rotation steps, each row followed by its count of steps:
The counts run from 0 to 718.
[ -4  26  -4  -4  13 -25   2  -7 -14 -60   5   1  19 -29  19  15  -9  30
 -24 -29   1 -13   4  19  -6  23   3  -8   6   0 -33  31   1  11 -13  19
  -1  30] | 56
[-21   6 -31 -17 -17  -8 -10 -18  11 -39   0  47  16  16  34   3  -5  19
  -8 -24  11  -9  19  19  -8  30  20   8   6   0 -52  26  -5 -17  15  17
  -4   6] | 508
[ 12  13  -9  18  14  -7 -41   4  -8 -16  35 -12   5  -1  24 -21 -11   0
 -31 -19  -1 -44  18  21  -1   0  -5   3   3  52  17  45 -15  -6  17 -18
   8   4] | 690
[-23  16 -34 -20 -14  -3  -5 -13  -2 -48   0  39  14   0  29   6   0  18
  -4 -19  10  -7  23  18 -11  30  12   9  14   1 -49  22  -8  -5   6  17
 -10  11] | 669
[  6   0 -16  24   3 -20 -24  -3  13 -12  21  19  14  17  13 -25  -6  16
 -29 -26  10 -35  27  17  -2  13   6  14   4  39  -7  43 -31 -19  28 -11
  10   6] | 519
[ -4   4 -33 -11 -13  -2  -7  24 -21 -51  -3  46 -22  -3  17   5  -6  16
 -20  -4  -1   3  12  25  -4  18  34   9  11  -6 -16  44 -23  12   1  16
 -16  11] | 431
[ 15 -29 -15   8  17  -2  -2  -6  13   8  16 -21 -18   6  15   0 -35   7
  -3  -8   1 -40  10  42  -6  23   5 -10 -17  40 -32  31  33  11  -2  -1
   4  37] | 392
[  7 -16 -22   8  15   8 -42  10   0 -16  25 -12  -1   9  19 -13 -25  -1
 -30  -7   0 -43  29  10 -10  -8  -2  10 -10  54   4  38  -5 -10  16  -7
   5  26] | 137
[ 23 -10 -17  19  11  -7 -30 -10  25  -9   2 -28 -17 -22   5  -4 -18   3
 -19  20  -9 -33 -11  47  -3   5  11 -11 -17  25  -3  46  14  32 -17  -4
   4  21] | 154
[-20   3  10   9  12 -21 -15  17 -16 -47  13  12  12  14  22  15 -29   9
 -46 -29   7 -37   6   3  -9  -7   6  -4 -11  14 -30  22  -6 -15   9  12
  24  32] | 295
[ 25 -14  -7  30  -5 -23  -5   0  22   3   7  -3 -26  -2  14  -2 -19   9
  -7   1  -2 -28 -21  57   0  20  31 -16 -10   3 -17  50  13  30 -11  -7
   8   6] | 323
[-27   4 -22  -8   0 -13 -14  -4   0 -46   6  35  25  20  17   2 -16  25
 -34 -28   9 -18  25   4  -8  18  15  20   2  11 -40  23 -15 -23  12  13
   5  25] | 678
[-34  -4 -25   3 -16 -11 -20  11   1 -46  -9  39  22  24  11   1   2  12
 -27   0  10 -23  17   5 -21   2  16  19  -7   5 -34  29 -25 -16   6  19
   8  21] | 354
[ -2  13  -2   5 -25 -21  13  14 -12 -19  11  33 -18  13  22   6  -9   4
  -2 -16  -8  -6 -14  57   1  35  44  -3  10 -15 -32  43   8  17 -19  -1
  -3   4] | 491
[-10 -12 -25  10 -14 -14 -32  15  18 -26  -2  46   4  32  11  -7 -11  17
 -35  -6   6 -16  14  12  -8   6  38  22  -5   9 -17  42 -27 -13  22   7
   6   9] | 194
[ -1   6  -9  12  10 -11  -2 -13 -11 -18  24 -19  22 -11   9 -12  -5  12
 -13 -29  12 -49  34  20 -15  21 -26   8   4  49 -23  29  -1  -5  -6  -7
   6  33] | 453
[-11   6 -20 -16 -22  -5   4  -8  -1 -23   9  44 -11  18  44   8 -10   3
  10 -16   8  -9   8  40  -7  37  32  -6  11  -7 -49  25  13  -6   7   8
  -4  -3] | 338
[ -6  14 -24   0 -14   5 -19   1  -4 -20   0 -15   5 -18  -2  -4   2  -9
  -3  27 -19 -25   1  50 -13  11  14  17  -2  10  -8  43  23  29 -47 -10
  -4  32] | 318
[-18  -6 -29  17 -31   1 -20  20   0 -27 -15  15  -2   1  -9 -12  19  -8
   0  38   8 -38  11  37 -33   3  15  23  -7  14 -15  41 -26  14 -22   4
  -3  13] | 420
[  8  16   1  10  13 -13 -40  12  -1 -41  23   3  -7   5  37  11 -31   7
 -49 -12 -15 -27 -16  19   6 -12  24 -16 -10  10  -3  35  -4   7   8   2
  20   5] | 143
[  9   2 -20  13 -15  -5 -11 -22  25   3  19  17  -4   7  41 -13   2  -4
  21  -8  17 -47  11  42 -13  27  10 -15   5  26 -37  26   2  -2  18 -11
   8 -21] | 179
[  8 -10 -19  -9  21 -14 -12 -13   9 -32  11   9   7  -2  21  12 -34  37
 -35 -33  -5 -10  19  14   6  28  15   0 -10  13 -37  33  14   3  10  14
   1  41] | 611
[ 13  11 -21  14  22 -15   1 -20   3 -38  12 -19   3 -48  12  -5   9  24
 -12 -14  14 -35  19  24 -11  21 -19 -13   5  41 -20  36 -16  14  -1   3
  -5  16] | 606
[-19   0  -8 -18 -15  -2   9  10 -22 -21   6  15  -9  13  24  17 -25  -3
   3  -8  -3 -18  -1  47 -12  29  21   3  -5   1 -45  26  40  10 -27   9
  -2  38] | 5
[-15  17 -10  -4 -30 -11  12  13 -20 -27   3  30 -11   2  15   3  -3   0
   4  -5  -6  -7  -3  55  -9  35  35  10  12 -13 -28  41  11  23 -32  -1
  -9  20] | 490
[ 22   3 -38   2   7   4 -19   7 -11 -29  16   7 -18 -29  10 -20   7   8
  -8  -2   5 -18  34  31  -4  15   2   9  16  45  14  56 -23  13  10  -3
 -18   9] | 44
[-11  12  -9  14  -9 -17  -7  37 -30 -60   1  31 -10  -8  13   4   8   6
 -31  -3   5 -17   3  22 -15  -6  24   0   3  -1 -10  42 -42   7   0  14
  -1   6] | 39
[-18  37  -8   0  -2  -4 -33  15 -36 -48  21  -6  19  -6  23  -4  -7 -10
 -31  -9 -10 -35  15  16  -9  -6  -4  11   6  27   3  34  -1  -6 -20  -5
   7  28] | 140
[  5   6  -2   7 -17 -18  15   5  -6  -8  17  26 -18  16  31   6 -17   6
   2 -24   1 -10 -10  57   2  41  43  -8   6 -10 -34  42  16  16  -6  -4
   3   2] | 330
[  9 -17 -15   5  18   0 -40   3   4  -9  27  -1  -3  16  18  -7 -34   2
 -28 -14   0 -40  24  12  -6  -2   5   6 -12  47  -4  34   1 -11  21  -7
   9  31] | 298
[ 24 -22 -12  34  -7 -15 -13   4  29   7   1  -1 -30   0   7  -6 -17   7
  -6  18  -5 -32 -16  57  -5  20  30 -10 -14   8 -13  50   0  31 -12  -1
   3   4] | 485
